Each row has a name. Each piece below is followed by the name of the row it came from, unless a question asks for something else. Each question is about the rows just above it. Places in a row count from 1.

Columns, left to right: C M J T
[119 120  90 110] = L
[113 133 113  82] = B
[119 120  90 119] = Z
Where does [112 133 113  82] differ from B, and what was there?
1, [113]
[110  82] is in which column, read top down?
T
Where in the named rows is [82]?
B, 4
Where does [119 121  90 110] differ from L, and what was there?
2, [120]
Where does [113 133 112  82] differ from B, and what was there?
3, [113]
Row and place of [110] in the named rows:
L, 4

Columns, left to right: S W Y K Q
[171 127 151 123 128] : H
[132 191  87 134 103] : D
[151 118  87 110 155] : N
[ 92 113  95  84  97] : P
[127 191 118] is in which column, read top down?
W
Changed P: [ 92 113  94  84  97]. Place and old value:
3, [95]

Columns, left to right: Zol Vepo lalat feg
[110  74 195 180] : F
[ 62 194 177 122] : E
[145  61 153  84] : X
[193 172  90 154] : V
[ 89  74 159  91] : R
[ 97 195 164  54] : U
Which column holds this, read top down? [110  62 145 193  89]
Zol
[ 74 195] is in which column, read top down?
Vepo
Where in the named rows is [180]?
F, 4
Row and place of [194] in the named rows:
E, 2
Changed F: [110  74 194 180]. Place and old value:
3, [195]
One entry of X was changed: [145  62 153  84]. Where, and from what?
2, [61]

Columns, left to right: ros zurif keb potez sekon
[108  44 133  84 110] = bamo
[116  95 118 160 117] = tepon
[ 97 135 139 158  98] = somi
[159  75  85 138 153] = veso
[ 91 187 158 130  88] = zel
[160 170  94 122 148] = zuzen
[ 88  53 147 118  93] = gase
Which column holds this, read top down? [108 116  97 159  91 160]
ros
[153  88 148] is in which column, read top down?
sekon
Where in the named rows is [159]?
veso, 1
Which column holds [ 44  95 135] top down?
zurif
Where in the named rows is [139]?
somi, 3
One entry of veso was changed: [159  75  85 139 153]. Where, and from what?
4, [138]

Columns, left to right: Soguv gebe lekup babol
[165 164 163  97] -> Gulug
[115 164  57  97] -> ruv
[164 182  78 122] -> Falu
[115  79 105 155] -> losa
Row and place of [105] in the named rows:
losa, 3
Changed losa: [115  79 104 155]. Place and old value:
3, [105]
Where does [166 164 163  97] differ from Gulug, and what was there?
1, [165]
Row and place of [79] in the named rows:
losa, 2
Changed Gulug: [165 165 163  97]. Place and old value:
2, [164]
Row and place of [57] in the named rows:
ruv, 3
The row with [165 164 163  97] is
Gulug

Columns, left to right: mogad Lifez losef silod
[196  75  57  77] : Manak
[166 158  74 111] : natev
[196  71 188  77] : Guz
One entry of natev was changed: [166 157  74 111]. Where, and from what?
2, [158]
[74] is at row and place
natev, 3

Columns, left to right: vuta badof Nas Tolo
[136 111 173 185] : fudu
[ 81 126 108 200] : rul
[ 82 132  94 171] : vanit
[136 113 169 163] : mero
[105 115 163 201] : Vip
[ 74 147  79 149] : seme
[ 88 141  86 145] : zafe
Where does [ 88 141  85 145] differ from zafe, and what was there?
3, [86]
Which column holds this, read top down? [111 126 132 113 115]
badof
One entry of fudu was changed: [136 112 173 185]. Where, and from what?
2, [111]
Which column holds this, read top down? [185 200 171 163 201]
Tolo
[94] is at row and place
vanit, 3

Columns, left to right: vusob kisiz popiv Kuf dob
[105 145  64  82  89]  Gifo
[105 121 120 125 100]  Pire
[200 177  88  84 117]  zusa
Which column holds this, read top down? [145 121]
kisiz
Row and place of [117] in the named rows:
zusa, 5
Where in the named rows is [145]?
Gifo, 2
Row and place of [89] in the named rows:
Gifo, 5
[125] is at row and place
Pire, 4

Columns, left to right: zezu rofol gul lof Des poza fasiv voz
[104 112 126 152 134 117 132 144] = guf
[149  87 156 155 107  89 119 139] = siviz
[112 117 176 157 140 102 116 144] = Nuben
[104 134 129 138 160 106 160 120] = vurir
[129 136 139 191 143  97 146 180] = Vop
[160 123 121 178 106 102 101 128] = pimiv
[152 129 111 145 123 121 142 124] = tudo
[131 115 122 133 123 130 145 115] = Seka
[152 134 111 145 123 121 142 124] = mena
[ 68 118 120 124 135 130 170 132] = veli
[144 136 108 115 112 102  86 122] = gomu
[130  80 146 130 122 117 151 143] = Ponof
Changed pimiv: [160 123 121 178 106 102 102 128]. Place and old value:
7, [101]
Row and place of [118] in the named rows:
veli, 2
Which column holds this, read top down? [104 129]
zezu

Columns, left to right: kerit bog peb fefi
[153 157 105 119] -> sazu
[153 110 148 125] -> figu
[149 175 110 109] -> sifi
[127 133  68  72] -> vila
[149 175 113  57] -> numip
[149 175 113  98] -> luga
[113 168 118  94] -> rasoz
[129  85 123 112] -> vadaz
[153 110  86 101] -> Bugoz
[119  64 114 104] -> givek
[110 144 103  97] -> gigu
[123  86] is in which column, read top down?
peb
[101 104  97] is in which column, read top down?
fefi
Which column holds [153 153 149 127 149 149 113 129 153] top down?
kerit

Columns, left to right: Fegab kolir Ful zugi
[158  60  70  84] = fege
[ 86 154 189 152] = Lon
[ 88 192 160 164] = sumuz
[124 178  87 153] = zozar
Which column holds this, read top down? [152 164]
zugi
Where does [124 177  87 153] differ from zozar, and what was there?
2, [178]
[88] is at row and place
sumuz, 1

